One turn moves each row of this set onto another row. After a few examples, where does it send each row asked below?
Sem: [  7   5 -24  -8  39  44 -32  31  58  10   5 -21  21  51]
domuf: [-21  -8  -5  15  21  -2   7  20  46  -4 -24  13  64  43]
Pefa: [  4  55 -17   7 -11 -38 -47  21  34  11 -20  22   7  32]
bula: [ -7  14 -40  -2  -6 -28 -42   1  61  29  54  17  -9  51]
Kisup: [ -5  20 -19  17  20 -20 -68  44  51  27 -31  18   8  68]
vuv: [ -8  24 -30   2  17   7 -31  83  38  29  -1  14  28  28]
riv: [-15  13 -10  23 -36 -20  -6 -27  22   8 -25 -14   3  49]
labi: [-35  38 -46  15  12 -22 -37  52   4  20  -7  -2  -2  20]
sini: [  1  26 -52  28 -12   5 -65  25  15 -19  -5   1  22  27]
bazov: [-27 -18 -15 -20  14   4   4  64  44  45   2  -5  33  35]
bidus: [-26  28 -21  17 -47 -16  -3   0  11  23 -22 -26   1  51]
feb: [-33 -41 -48 -14 -34   8 -16  12  44  -8 -15  -7  20  67]
zopem: [-23 -10 -30  19  32 -21 -37 -16  47  -8  30  14  19  17]
bevon: [-33 -31 -38 -20 -22  22 -20  28  48 -14 -21  -4  20  74]
kato: [-58  -1 -44   4  29 -24 -24  -9  38 -12  20   9  -7  23]
mib: [  1 -31 -42  -1 -36 -23 -31   7  52  37  32   7   3  62]
tira: [-24  25 -44  -8 -17  17 -46  54  41 -17 -21  11   5  61]
zila: [-27 -28 -25 -19  -1  -6  11  48  38  47   8  -6  30  28]
Fis: [-11  13 -57  -1 -23  12 -60  52  47 -14  -2   4  -6  64]
kodon: [-48   4 -19  -4  17  -7  14  24  38  -4 -36   7  42  54]
dafi: [  8  21 -13  30 -40  -1  -2   7  15  25   2 -23  29  24]
pov: [ -9 -22 -32  -6 -29 -38 -17  19  52  56  34   6  -4  57]
Giri: [-14   2 -59   2  -6 -10 -48   6  54  16  56   9  -8  49]
zoni: [ -1  33 -10 -30  15  27 -19  22  72   4  -9  -5   3  65]
zifu: [ -8 -28   3  -2  13 -21 -40  15  62  36 -30  10  27  80]
Bagi: [-57  29   8  -1  28 -18   8   1  19  27   9   1  21  28]
diza: [-17   5 -20  46 -16 -18 -30   5   3  46 -12 -37  10  46]
bedum: [-30   9 -54  -2   2 -21 -33  17  52  36  56   8 -16  44]
nezi: [-13  22 -34  -4   7  -2 -32  86  39  38  15   5  -1  33]
gif: [-16   1 -25  27 -29  10   5  -1   4   9   2 -29  23  21]
dagas: [-57  -3 -32  15  11  21 -19  -9   7  -8  14 -13  26  40]
numaz: [-17 -34 -53  -5 -30 -17 -19  27  40  42  38  -3  -5  54]
deri: [-25  14 -19 -10  44  15 -32  31  54  29 -18 -21  -7  72]
baver: [-24   4  -6  38  -1 -26  -3   0   7  50 -11 -24   9  27]
Foto: [-15  16  11  16   8  -5 -33 -36  37  -3   3   9  40  46]
dubip: [-44 -22 -22  29  33   0 -11  18  36  -5 -40   0  49  58]
Liv: [ -4 -35  -5   9  -1 -35 -30   2  61  42 -25  10  30  66]
luda: [ 11  23 -15  15   5 -29 -65  45  60  28 -14  16  -5  66]
Vuti: [-33  12 -25  -6  21 -26  -6  -7  52  -8  27  24  13   9]

Pefa turns into sini
riv turns into gif
Fis turns into nezi
And these:
Giri turns into bedum
mib turns into numaz
domuf turns into dubip
dafi turns into diza
kato turns into Vuti
Foto turns into dagas
vuv turns into Kisup
bazov turns into zifu
zoni turns into Sem
Liv turns into feb

One turn moves each row of this set onto another row. After a few examples, where does it send each row asked below?
tepi: [  2  22  11 -32  10  -8  73  15 -18 -13  -8  20 -11   6  28  27  -9  47
  16  33  24]
Tetiz: [ 26  45  11  21  40 -22 -11  10 -33  -8 -29  -4 -54  36 -38  37 -35  24
  -3  28   4]
gefa: [-11 -23  12  14  -2  -7 -11  -5 -42  16 -18  49 -23  23 -25  -1  19  32
  15   5  35]
rigud: [  4  28  11 -13  11   7  86   7 -16  -5  10  10 -22  18  14  29 -25  33
   2  35   5]
nida: [-11  42  24 -12  33 -47   0   7 -50  14 -44  -5 -68  -2  -9  24  -5  22
  21   7  25]
gil: [-21  11   5  28   4 -50  21  -5   6 -17  28  14 -18  19 -72   9  10  -5
  23  25   3]
Ven: [  1  20  10   9  13 -20  -1 -30  -3 -49   4  17  36   6  14  39  -8  47
  18  11  18]
Rodim: [ 18   0   9  25  11  10  -6 -18 -38  24   9  28 -46  38 -47  29 -10  43
 -17   7  14]
Rik: [  0  26  11 -22  -8  -9  27   2 -28 -25  10  15   3   5 -29  23   7 -65
  11  -6  26]
gub: [ 16  29  30 -14 -21  19 -21 -15  18 -43  -9 -14 -58  16 -20  30 -13 -10
  20  27  18]
Gane: [-32  29  24 -23 -29 -25   3   2  -5 -32   9 -26 -67  -2 -13  26   1 -18
  18   7  -7]
Geliv: [  1  39   9 -32 -39 -27   6 -34   4 -40 -32  -3 -69  15  -1   8   8   1
   5  -1  36]
ruzet: [ 25  39   7 -24   3 -51 -19 -31  16  -5   2  15  -5  10 -32  32  14  39
  28  28  57]
Gom: [-23   1   3  22 -17 -16   1 -14 -46  31  21  25 -20  40 -24   1   2  20
 -14   5   2]
lurod: [-35  19  20  33  15 -12  45 -35 -16 -25  34  -6  -8   1  -9  33 -15  12
   4  -4 -18]
vipo: [ 33  50  -3 -40   3 -21  35 -20 -31 -22   2  12 -30   7 -34  50   1 -27
 -18 -22  39]
damo: [ 15  51  23 -21   8 -31   9 -51  10  28  24 -10 -46   2 -40  37   4  21
  17  18  45]
teru: [  0   1  14  -7   0 -12 -42   5 -41  25  14  24  -4  19 -12  33   4  52
   8  17  21]
sel: [  2  24  18  25  18 -17  -5  -2 -31  -9 -64  21 -37  36 -17 -15 -12  -3
  24  26  35]
likil: [ 31  42   0 -48  11 -29   7  10 -30 -35   8  13  -1  -2 -31  66   3 -19
   0  -9  32]
Vason: [  0  10  10  -8 -10 -24   1  11   1 -72 -28   6 -76   4 -40  31   5   7
  15   4  11]
vep: [ -5  10  11 -12   5 -23  -3 -18 -53  42   4  21 -53   8 -18  31  11  55
  -7 -10  29]
keren: [ -9  44  25  -2  16 -28 -38  19 -32   9 -21 -10  -6  23   4  16 -20   5
  30  42  11]
gasu: [  5  41  -5 -20 -37 -38 -19  -1   6 -63  -1 -12 -34  31 -14  34  -9  12
  -6  16  -1]
Tig: [ -9  35  24 -14  13 -23  30 -64 -14 -12  -2   3 -14 -17  26  38   1  45
  14 -13  37]
tob: [-22  -7  11  34  21 -24  44 -29 -14 -58 -18  35  -7  -4 -13  17   8  28
  21 -11  16]
Fepof: [ 33  37   6 -15   0   8  31 -18 -19 -27   5  16 -15  22 -44  34  -8 -53
 -10  -6  33]
gopi: [-17  55   0  20   3 -50  13  -7 -43   9 -22  -8 -40  47 -11  -5 -22  -3
 -12  16  -2]
maki: [ 21  24  15 -23  21  12  72   8 -12 -12  -4  17 -23  11  14  39 -21  48
  10  37  22]
som: [-10  14  -4   1  -1 -73   4  -8   6 -27  -5  32  -1  11 -47   5  28  21
  35  19  40]
toma: [  2  13   9 -12   9   2  68  25 -12 -24  -1  26   4  18  18  22 -16  35
  19  44  11]
Lapo: [ 14  20  36  23  37  25  28 -53  -1 -23   8   2 -30  -6 -15  53 -21  31
  12   1  18]
felam: [ 13  16  10 -36  10 -18  15  18 -30 -40  -9  26  -3 -13 -33  43  17 -39
  23 -10  41]
goz: [ -1  10  10  -4  13   9  90  14 -16 -19  -7  26 -21  16   8  15 -15  28
  13  34  13]
Sil: [  2  25  23  19  19 -17  29 -33  10  10  26   0 -59   9 -76  25  -2  -3
  19  20  21]

tob turns into Lapo
Rik turns into vipo
gub turns into gasu
And these:
som turns into Sil
gopi turns into nida
maki turns into toma
Gom turns into vep

